Y: rows in a few groups, each row roughly a mix of its group's directions
Y (67 x 10)
[[ 13  -9   7  -8  16  -5 -16  17 -48  10]
 [ 17 -11  27 -12  13   1 -16  -5 -37  24]
 [  7  14 -22 -14  20   1 -29   6  18  34]
 [ 25  -5  19 -12  -5   3  -9  -3 -48   2]
 [-15 -26  -3 -29  25  -8 -12   3  -8  32]
 [ -6  -7 -40   0  -7 -31   7 -18  25   1]
 [-11  -4 -20  24  11   1 -17 -14  32  30]
 [  1  -8 -15   1 -35  -7 -33 -24  19   8]
 [  4  -8 -10  12 -42 -10  13 -16   1 -32]
 [ 26   9   9   2 -23   6   4  -2 -38 -28]
 [-15 -13 -11  -2  21  -8  -6  -5  41  30]
 [-20   1   6  16  14  14  11  23  34  28]
 [ 24  16   7  32  -2   8 -29 -20 -15  12]
 [ -2 -33  27 -12 -12   6 -31  -8 -21  -4]
 [ 23  27  13  32 -21  10   4  -7  -4 -24]
 [ 10  19  12  31 -16   9  25  -3  29 -16]
 [ -8 -18  42  20   1   5   3 -11 -28 -13]
 [ -8  10 -15   0 -42 -10  19  -3  11 -31]
 [ 14  16  18   9 -16  26 -13 -11 -37 -11]
 [ 15  29  26  -4   9  33 -24  -7   5   0]
 [  3   5   7 -18  35   4 -27  11  16  30]
 [ -6 -25 -24 -13   2 -34 -11   6  26  16]
 [-10   6 -24  -6   9   3  -7  18  39  30]
 [ 25 -17  -3   4 -34  11  26  -5 -24 -12]
 [ 16 -13   4  12 -21 -10  26  -6  -8 -42]
 [-28 -15  -4 -16  25  -8   6   9  32  23]
 [ 10  12  30 -11  22  -3 -29   0 -31   9]
 [-23 -24  35  10 -14  21  14  19   4  -7]
 [ 19  -6  24 -14 -18   5  30   9 -28 -19]
 [-27  -2 -17  -7  17  -5 -12   5  10  45]
 [-18 -24 -45 -15  -2  -7 -15  -5  -5   9]
 [ 11 -14  20 -15   1   7 -39 -11 -31   0]
 [ 14  14  21  -3  15  -2 -36  -6 -35   7]
 [-26   8 -19  -7  -2   0 -22  -3  22  39]
 [  6   9   8  12 -22  17 -10  -9 -48  -7]
 [  7  -6  -7   3 -34   1 -38 -27  10   6]
 [ 16  -5  -4   2 -38   0 -36 -24   2  -5]
 [-13  13   4  17   0   1  25   7  48  -7]
 [ -3  -2  37  29  23   3   0 -12 -25   5]
 [-16  18  -6 -11   9  -9  38  33 -10 -12]
 [-10   7 -27  -1  11  -3  -2  12  41  29]
 [ 11  12   5   2 -23  -2  28   3   0 -45]
 [-28  12 -21   4 -24  -8  33  11 -19  -7]
 [ -3   1  -4  13 -22   2  21 -21  37 -26]
 [ 12   0   1 -21 -31  11  12   9 -18 -37]
 [ 12  12   2  28  10   5 -37 -21  -3  25]
 [  9  -9  -9 -17  10 -11 -46 -19  -9  19]
 [  7  16 -41 -10  13 -17 -12  -7  22  21]
 [ -9   3 -25   0  18  -9 -13   2  35  34]
 [-14  25   5 -15  31  15 -11  13  16  29]
 [ -8   4   3   1  24  13 -21  16  24  40]
 [  4  -5  21   3 -21   7  22   0 -28 -37]
 [ 29  -2  14   5 -23   3   1  -6 -23 -38]
 [ 28   2  26  -4 -18   9  15   2 -35 -17]
 [ 17  12   3  -3  29  -4 -36 -17 -20  20]
 [ 10  -9 -12  -3 -36  -9 -39 -18  -2   4]
 [-14 -31 -19  -5 -30 -23   8 -11  15 -17]
 [ 17  -9 -28  10 -24   7 -17 -17 -34  -4]
 [ 11 -22  -7   9 -26 -19  11  -1 -34 -24]
 [ -8 -19 -37  11 -25   4  23  -5  23  -4]
 [-29 -14  -5 -21  13  -8  24  17  32   4]
 [ 31  13  36   9 -13   8  12   0 -24 -14]
 [  4  -1  27   1 -19  15  19   6 -29 -33]
 [ -3 -18 -23   8 -43 -18 -13 -20   3  -1]
 [-17 -24 -10   4 -30 -15  26  -7  12 -25]
 [  8  -3  31 -10 -15  25   0  12 -30 -24]
 [-31  -4 -25   4  -7 -15  30   1  28   6]]
one row of each group, then the others: which group is each in?
[  8  -3 -11 -11 -27  -5 -47 -13   5  14] => A
[-4 20 20 20 29 22  9 21  8 23] => F
[ 14 -33 -19   8 -13   8  -6 -19 -18  31] => J

[ 22  12  -4  15 -33   9  11  -5 -19 -33] => J
[  0  -2  -2 -15  23 -16  15  36 -33   0] => A
[-15 -26   2 -17   2  -2  38  14  25  10] => J
[ 12  -1  45 -20  20  -2   2   9 -22  12] => J
[-14   4 -25  -3  -9   3  21  23  42   8] => F
[-16  12  -8  25  11  -1  -4  -4  47  14] => J
